In the data rows, the value 128 means zero.
Here is a table of points, one per row:
[121  96 179 129 120 139 133 187 129 194 172 109  70 174 143 144  91  69 113 126 143 129 149 175 140  93 117 156 112 114  99 120 139 137 182 137  90 101 122]
[ 98  80 178  97 104 118 140  59 197 128  73  95 140 132 109 105  66 147 131 183 104  97  84 138  82 129 103 164 150 142 134  75 174  95 119 119 152 133 125]
[119 126  85 125 148 121 143  77 148 141 197 133  94 135 107 135 103 143 138 130 173 133  89 130 121 108 113 112 139 110 147  63 128 140 148 187  99 218 105]
[109 123 106 153 133 115 109 147 172 169  96 139 147 112 104 135 136 163  91 185 112 190 164 174 147 135 144 122 129 169 176  68 153 127 140 170 130 190 149]
[138 213 173  96  49  87 157  85  92 101 120 110 121  73 128 107 165 143 114 151 122 154 112 116  54 197 124 152 122 166 141 119 127 164 114 137 120  70 140]
[160  82 117 125 124  77 108 163  92 146 130 103 145 129 125 104  87  84 120  77 125 100 138 176 127 159  85 177 132 103 115 132 139 135  84 131 114 148 200]
[173 145  98 143 150 156 165 148 105 148 172  67 105 137 137 139 222 159  97 152 120 134 149 107  84 153 119 140 164 114  99 148 134 115 115 113 138 134 155]
[180 184 213 152  83  61  84  86  93  77 167 117 147 135 166  90 149 152 177 183 144 157  59 118 160 159 130 141 152 180 116 136 106  90 133 155 146 120  89]
[166 141  92 120 101 134  50 145 166 140 107  86  73 107 132 255  99  81 135 150 130  79 148  82 182 130 133  89  60 118 141 131 101 126 101 120 128  95 140]
[134  71 129 147 123 153 222 158  88 106 167 157 110 117 145 138  87 109  85 104  67 196 104 102 140 128 106  95 124  67 136 119 134  96 140  87 153 159  77]
[130 141  91 142 152 171 125  40 165 202 140  83 198 123 132 162 143 143 127 160 106  69 175 158 182 140 176 135 103  72  99 134  98 144 113 122 109  90  78]
[117  90 136 137  92 169  90 113 136 176 165 163 112 132 129 145 182 142 103  94 128  48 139 205 132 111  98  72  89 109 137  98 138 102 119  97 148  94 153]
[114 101  77 130 149 131  69 136 122  60  35 119 114 158 135  91 159  88 173 178 131 188 116 163 180 144  93 100 129 144 150 126 147 152 132  71 153  78 122]
[ 98 132 147  96 115 118 164 142 130 110 144 115  62 149 104  73 194 163 154  26 100  75 160 133 134 119 123 133  82 166 133 111 111 126 132 129 125 125  75]
[109  66 145 159 154  87 175 127 131  98 147 142 181  87 118 143 187 106 122 136  98  74 140 154 197 181 116 130 164  93  96 116 112 130 147 163  78 129 142]
[115 107 103 160  96 182 110 157 161  93 145 137 123 151 114 154 129 157 152 111 100 169 126 102 120 186  84 140 155 106 132 189 180 156 166 174 118  58 154]
[154 124  92 116 134 137 128 156 137 105 120 133 108 146 131 128 149 158 116 193 149 196 121  74 150  79 145 105 110  65 103 123 150 137 134 157 122  88 135]
[121 146 117 103 172 123 100 165 114 138  76 158 112 165 131  64 146  72  64 156  80  85 111 111  57 174  97 133 108  49 139 131 123 105 175 137 166 190 117]
[ 48 117  77 144 153 106 134 117 123 129  93  96  92 149 156 132  92 103 119  74 134 124  94 125 202 159 102 107  43 126 108 116 157 144 103 115 142 116 153]
[ 65 147  73 125 127 142  84  79  87 178 200  70 161 120 173 136 118 153 108 108 169 165 113 130 165 108 160 140 188 119 145 114 139 143 117  79 120 149 101]
[198 157 154 115 111 120 184 118 102 134 144  73 128 170 150 163 114 120 149 136 102  48 139 162 186 140 110 106 145  87 165 146 120 175 138 124 153 218 201]
[107 145  97 113 125 177 177  87 120 119 127 133  97 111 106 117  78 105 134 141 176 142 195 184 126 134 175 121 120 128 151 182 105 102 104 104 124 137 105]
[158 154 157 170 171 144 150 126 121 176  87  81 156  82 123  95 129 148 143 128  82 145  97 116  60 133 159 118 107 128 136 100 127 172 123 148 137 117  93]
[108 171 137 119 125 120 119 126 112 147 164 127 139  89  96 117  98  89 157 104 139 159 189  97 114 186 179 114 138  79  98 120 132 157 142 119 135 191 135]
[126 124  86  69 145 160 153 186 140 164 147 157  88 121 132 184  99 134 132 144 142  57 146 123 149 114 167  95  82 136 105 160 189 107 107 127 173 172 126]
[152 180 185 135  91 120 151 175 134 121  48 114 189  60 172  67 165 113 105 154  62 153  83 139 122 132 114 154 156 159  71 176 156 133 118 117  75 147 116]
[103  37  97 143 131 206 144 144 197 117 120 152 115 133  95 138 128  91 122 116 152  98 114  49 169  90 172 144 133  93 122 112 129 124  95  57 114 196 129]
[146 103 102 140 103 124 141 116 120 158 121 141 129  89 130 110 149  68 132 126 196 112 140 138 131 156  66 109 100  97 186  99 130 104 125 158 160 106 122]
[107 133  75 117 118 110  68 149 151 128 151 112 162 116 115 160 182 133 145 113  97  88  60 147  76  62 127 140 117 132 114 126 127  52 176  94 161 102 114]
[147 148  99 167 122 133 167 128 153 116 201 170 209 163 131 114 154  85 129 175  91 104 162  29 101 108 111 145  96 138 166 130 127 110 131 160 153  98 172]
[124  94  91 110 156 168 128 154 130  97 151 171 155 136 120 161  86  90 123 116  95  95 142 163 160 141 106 115  97 134  99 159 113 171 115 178 146  88  95]
[149 103 124  89 141 144 103  92 101 139 135  98 126 146 133 105 123 188 211 137 118 159 140 145 147  94 108 133 109 100 100 118 134  82  91 147 132 135 110]
[113 152  93  97 183 155 141 190 140 136 177 127 182 136 129  97 163 160  92  91 204 138 111 139 117 133 124  82 146 143 134 136 106 156 109 109 120 147 134]
[120  73 123 140 169 129  73  82 114 192  98  73 104 120 113 135 119 116  93 120 137 205  50 167 125 137 171 165 137 159 126 156 115 104  54 146 139 117 105]
[100 123 211 153 118  82 154 132 123 155  89 185 152  77 158 180 126 136 123 181 165  99 151  85  88 114  46 112 138 145  91 146 116 137 103 174 141 104 110]
[ 82 149 115 131 103 114 109 142 101 145  99 120 115 161 127 138 112 166 113  94 111 146 180  91 136 137 115 113 120 118 155 218 114  75 146 117  56 178  91]
[ 75 125 172 116 160 105 155 132  95  87 115 179 117  80 149 129 137 157 125 163  91 176  74  94 164 161 152 158 181 122 149  87 139 140 113 139 133  46 177]
[103 118 143 123 136 168 148 109 152  91 103 102 127 120 162  94 113  96 137 117 214 129 151 123  57 118 156 116 179 114  83 116  98  97 134 197 119 113 192]
[138 157 142 138  95 139 148 121 102 192 106 178 108 138 138  76 164  98 222 131 141 116 122 127 137 129 174 164 104 141  93  99 148 130 147 134 148  71 111]
[156 124 171  93 154  81  79 115 110 156 146 118 135 136 118  96 105 107 143 109 126 153 179 101  92 128 107 109 151 176 138 116 130 143 174  98  99  77  76]
[178 163 134 180 130 196 111 143 114 119 168  59  64  70 100  74 121  89  74 124 175 106 132  95 151  88  78 135 132 124  88  98 134 138 115 102 154 132 122]
[120 122  93 128 127 142 148  61 106 115  87 185  60  89 148 146 100 152 121 150 119 119 136 136 156 129 115 123 143 199 115 140 126 137 174 154  91 136 129]
[134 158 129  57 179 119 149 147 155 142 108 128 140 144 127 120 161 138 114 135 130 131 121 139 150  83 131  77 139  92 171  86 114 138 110 130  60   0 126]
[136  81 104 131 106 108 204  95 105 145 123 139 139  87 131 150  66 166 106 118 164  79 134 105 125 133 101 103  17 170 150 124 156  98 142 117 119  94 194]
[ 64 109 174 113 146 188  92 154  99 161 112 111 126 144  96 118 193 134 164 203 151 146 101 122 147 141 112 124 119 139 147  98 109 136 120  79  58 191 145]
[141  96 103 141 127  59 128 105 159 152 109 150 164 136 134  96 119 181 105 140 137 139 125  64  98 184  96 189 170 134 101 124 131 144 154 119 125 102 137]
[155 110 181 120  76 135 141 146  91 105 134 151 209 132 129 151  77 137 134  91 134 128 114 127 153 111 147 115 122 151 148 168 135 150 132 132 171 101  89]
[127  91 114 159 111  60 216 148 168 124  71 117 120 157 132 153 170 145 143 148 186 136 153 147  95 108 131 120 159 111 114 138 154 111  88  86 102 143 116]
[154 119 135 124 123  79 174 139 119  88 139 178 174 143 106 179 129  74 110  92  92 150 102 105 104 118 111 148 164 120 110 149 130 213 165 102 144 201 189]
[142 134 142  80 132 153 108  71 107 181 116 159 113 122 103 183 140 169 122 152 149 106 183 137 140 111  96 165 159 179  94  89 117  89  75 148  93 115  79]
[114 151 123 139 152 127  92 161  84  77 111 127 120 173 112 137 109 196  87 158  90 118 190 185  89 109 225 165 115 138  99  79 120 148 128 115 144  61 114]
[118 163 125 138 163 124 137 152 156 127 161 153 149  98 147 108  95 118 143  98  89 204 164 128 114  76 104 172  98 141 151 100 154  90  88  73 133 174 152]
[ 76 197  87 149 106 150 162 143 128  84 100 122 104 170 148  58 106 112 101  88 124 101 134 102 152  72  89 174 107 122 150 124  91 139 143 161 128 128 118]
[160 117 157  83  98 121 195  86 154 156 129  95 135 117 108  88 126 172 136 132  74 160 103 179 172 156 134 145 140 157 101 117  93 116 147 156 160 158 162]
[121 109 151 122 125 166  44  74  92 117 107 161 152 172 103 119 111 159 113 110 124 108 105 117  94  41 153  56 167  97 131 116 133 146 110 126 138  48 117]
[146 119 132 129 158 136  97  72  85 157 150 135 100 153 137 121 126  51 129  79 152 159 119 143 110 131 132  92  81 145  98 165  83 102 158  48 144  85 141]
[118 101 102 148 120 125  85  93 158  96 122 135 128 102 160 138 139 180 128 110 172 116  98 184  44 158 112 171  96 130 113 125  89 177  87  98 135 150 125]
[144 134 111 129  94 135 180 106  97 142 172 160 156 132 163 244 114  41 164 111 125 130  70 157 104 154 132 124 148 155 134 155 149 161 148 150 122 207 129]
[ 83 138 104 141  69 107 159 195 159 140 126 124 110 109 112 111 128 121 154 140  85 160 139  84 177 122 157 103 125 132 105 122 105 170 144 136 155 150 134]
These points spread out most along one direction. How far along it is each point below, from 0 to 99? 50 is the average, and the first point above lies past it. One standard deviation of the points above along it is 16.
[127  70 145 158 111  97  94 117 156 144 159 131 111 137 121  95 183 107 146 193 146 109 120 175  98 149 148 103 103 163 135 178 150 195  58 124  77 222 111] -> 52
[133 137 141 151 150 105  98 165 131  86 123 134 115  96 139  84  74 158 153 155  77 101 169 120 165 148 129 124 160 125 157 152 131 124 174  93 173 113 148] -> 43
[114 154 181 138 177 106 142 108 163 126 131 153  54 146 123 178 112 154 136 120 107 121  83  58 120 141 137 103 145 135 168 126 131 101 111 135 166  90 130] -> 45
[157  95  87  89 119 130  54 112  97  71 140 107 124 116 130 132 179  72 127  54  92  78 167 140 111 113 197 147 165 143 183 125 122 120 130 130  87 153 127] -> 59
[121 146 188 137 176 108  84  58 123  48  81 111 150 124 134 107 190 142  83  94 177 186 143 114 151  73 159 158  66 123 127 152 146 138 154 146 124 223 144] -> 42
[165 227 162 171 110 146  58 134 133 164  93 169 161 152 116 130 125 164 137  74 154 134  80 127 165 157 159 158 203 123 138 130 125  96 149 116 151 147  95] -> 36
[163 181  84 125 134 116 171 104 137 115 156 123 100 188  71 130  54  89 129 137 139  91 118 134 114 132 138  78 157 154  95 171  97  76  70 116 132 150 119] -> 64
[115 169 137 137 123 131  87 173 167  48 138 106 151 127 136 133 103 126 103  71 128 132 142 181  90 157 111 101 146 123 128 138 126 104 172 172 115 149 145] -> 49
[160 138 160 148 137 106 122 193 141  85 128 153 129 109  90 131 117 133 143 130 138  99 120 176  95  37 134 174 150  81 187 158 107 144 170 153 113  76 135] -> 44
[156 135 115 103 123 144  98 255  97 119 127 137 125 167 138 152 131 198 124 136 142 119 125 111 112 167 184 123 109 178 133  72 145  89 123 128 104 123 104] -> 48
[136  99 151 112 125 117 148 139 172 115 146 107 129 132 149 121 116 145 160 142 114 205 157  79 151 125 102 132 149 116 162 173 113 135 162 164 172 117 142] -> 42
